In the rows, zero is written as 128.
Named moves, each a turn or a mirror, and the order they were made in; the first pair answered:
pigak (before -> after):
[ 97 120 127  64  93 151 159 101 132 108 160 117 107 107  92 145  99  89
  91 115 147 115 122 113 135 127 140 115 138 164 129 126  72 163 146 148
 136 158]  ->  [104 122 131  71  95 153 147 107 135  95 161 112 107 108  97 147 101  93
  97 111 137 130 118 112 136 130 135 123 146 163 131 131  75 171 139 142
 133 151]
[136 196 126 138 150 102 123 154 157 141  94 147 150 148  96 144 131 123
 137  75  91 152 183 136 135 165 108 163 165 121 186 134 119 103 115 102
 131 110]  ->  [109 151 124 151 163  93 126 155 121 147 115 139 154 137  85 140 120 113
 134  99 116 131 186 112 139 140  80 167 138 109 184  88 101  67 136 115
 131  98]
[173 188 130 134 120 152 159 173 131 153 133 140  98 101 148 160 152 129
 133 157 140 135 118 102 140 108 116 102 154 118  91 132 130 142  94 118
 193 140]  ->  [161 163 135 132 126 145 168 186 108 154 149 134  96 100 138 166 146 119
 136 169 154 123 130  89 145  98 106  99 135 100  97 108 117 122 116 127
 197 131]
[155 131 129 104 106 119 116 102 107 137 115  97  89  94 152 157  91 101
 122 182 124 137  99 150 124  97 126 120 140 144 111 153 195 124 174 144
 112 136]  ->  [149 125 125  95 115 109 117  96 100 142 113  97  85  88 146 157 100 100
 114 184 128 141 100 147 127  95 120 125 128 140 113 146 189 115 178 147
 113 132]
zude (before -> after):
[113 155 168 127 113  84 129 120 154 100 159 136 156  64 158 137  93 125
 102 193 131 101 119 126 110  60 124  94 164  90  71 141 169 145 104 150
 106 125]  ->  [112 140 165 122 110  67 157 119 148 103 128 137 153  70 154 144  83 118
  99 198 129 103 111 127  97  76 101  84 165 111  93 164 204 140 130 155
 126 123]
[119 108 167 125 122 120 138 100 123 126 132 154 149  94 136  92 101 116
  95 172 140 129 105 107 127 111 125 115 136 130  88 133 149 146 115 132
 130 129]  ->  [123 116 159 122 126 122 154  98 119 111 123 158 147  97 134 100 104 102
 101 175 134 112 105 111 125 104 123 117 125 133  97 142 156 136 122 127
 128 132]
[108 117 143 120 135 152 124 105 123 123 116 114 162  79 121 101 113 121
  98 142 124 110 133  98 102  93 146 161 125 105  85 116  88 129 100 156
 125 146]  ->  [116  92 126 107 120 125 161  89  99 136  75 121 153  97 121 125 114 115
 104 157 124 120 108 117  83 123 114 140 120 128 118 150 144 127 145 157
 160 134]
[111 137 127 128 127 130 160 144 120 146 124 135 150 142 102 145 149 117
 115 116 144 140 108 126 105 152  97 121 144 136 114 138 124 146 128 168
 153  96]  ->  [100 145 135 142 133 144 149 144 131 146 143 135 152 136 104 131 146 124
 112 104 145 137 114 118 117 132 115 131 151 122  92 115 104 141 105 169
 137 102]
gad (before -> after):
[130 143 121 121 121 145  86 149 122 142 148 120 111 121 105 128 140 158
 104  94 125 146 162 146 149 132 169 135 113 139 126 120  72  99 115 165
 112 131]  ->  [ 93 112 109 131 121 127 133 138 145 125 152 142 125 120 104 155 129 130
 129 100 147 102 119 105 137  88 106 154 169 106  82  91  82 117 129 126
 117 123]
[ 95 116 133 135 114 125 176 122  95 110 164  97 106 137 150 155 129  96
 128 161 204 126  95  83 161 125  52 123 143 111  96 139 153 134 108 107
 149 125]  ->  [141 181 135 125  99 131 150 122 103 113 120  95  96 147 155 141 148 119
 107 141 162 182 123 148 152 188 104 114 134 152 141 209 170 158  99 120
 164 147]
[117  95 143 143 140 135 127 127 108 134 134 164 146 113 119 112  74 110
  94 212 154 105 102  93 100  76 108 124 123 133  76 164 186 149 158 139
 137 148]  ->  [155 133 146 131 133 140 117 115 131 130 104 170 135 116 132 107  88 127
  91 188 129 136 116 134  94 114 149 117 112 162  96 210 206 172 145 137
 137 163]
[130 175 190  91 164 156 139 144  77 101 169 127 147 129 141 108  90 125
  76 214 132 150 124  82 110 114 167 127 146 106  94 178 198 169 121 118
  90 127]  ->  [127 176 195  95 162 155 147 149  73 102 166 124 146 124 149 101  88 116
  71 214 135 142 116  81 111 115 154 131 145 108  91 179 195 174 118 126
  82 121]

Each pair is 2 to 3 moves apart.
[147 145 175 143 154 134  50 144  89 170 136 103 103 154 159  92 114 168
 107 152 122 143 176 132 140  99 132 147  96 127 110  83  91 112 129 192
 118 146]  ->  [181 196 165 136 148 148  53 141 137 147  91 108  84 149 163  93 129 167
 115 127 115 167 162 171 126 133 147 152 141 142 114 150 115 168 101 170
 122 162] | gad, pigak, gad
[125 107 144 160 137 118 140 135 124 116 143 100 117 116 137 139 124 132
 154 134 138 118 120 113 135  95 100 166 112 123  98 103 133 120 113 129
 112 134]  ->  [152 155 147 159 130 128 121 130 151 114 138  93 116 111 148 121 140 150
 145 115 117 140 135 138 138 114 140 170 126 128 102 134 130 145  86 132
 111 149] | zude, gad, zude
[118  72  98 111 139 117 169 112  95 142 103 121 139 138 106 118 121 127
 141 116 148 127 129 117 119 149 100 136  98 139 155  98 139 111 162 154
 160 116]  ->  [ 99  98 102 123 142 137 162 114 145 115 123 135 150 124 109 107 111 124
 146  89 154 112 113  99 119 113 100 165 150 109  96  61  98 128 111 113
 144 123] | zude, gad, pigak
[118 129 101 120 104 142 157 114 163  90 112 143 154 142  95 136 140 129
 156 118 102 115 128  91 132 145 138 156 165 127 105 115 136 130 110  91
 147 112]  ->  [113  95 103 117 113 119 159 127 113 112 118 142 143 155  90 137 135 130
 156 146 107 102 132  88 134 133 130 140 123 141 137 104 141  89 160 119
 149 101] | gad, gad, zude
[144 140 118 124 101 131 146 111 159  95  70 118 126 112 131 140 148 105
 125  99 124 131 105 150 103 170 117 134 162 154 150 183 168 176 141 117
 156 135]  ->  [137 112 123 120 111 111 139 124 103 111  80  96 116 119 119 136 139 115
 112 133 122 139 137 151 110 180 123 113  93 168 186 168 170 112 182 158
 167 124] | zude, gad, zude
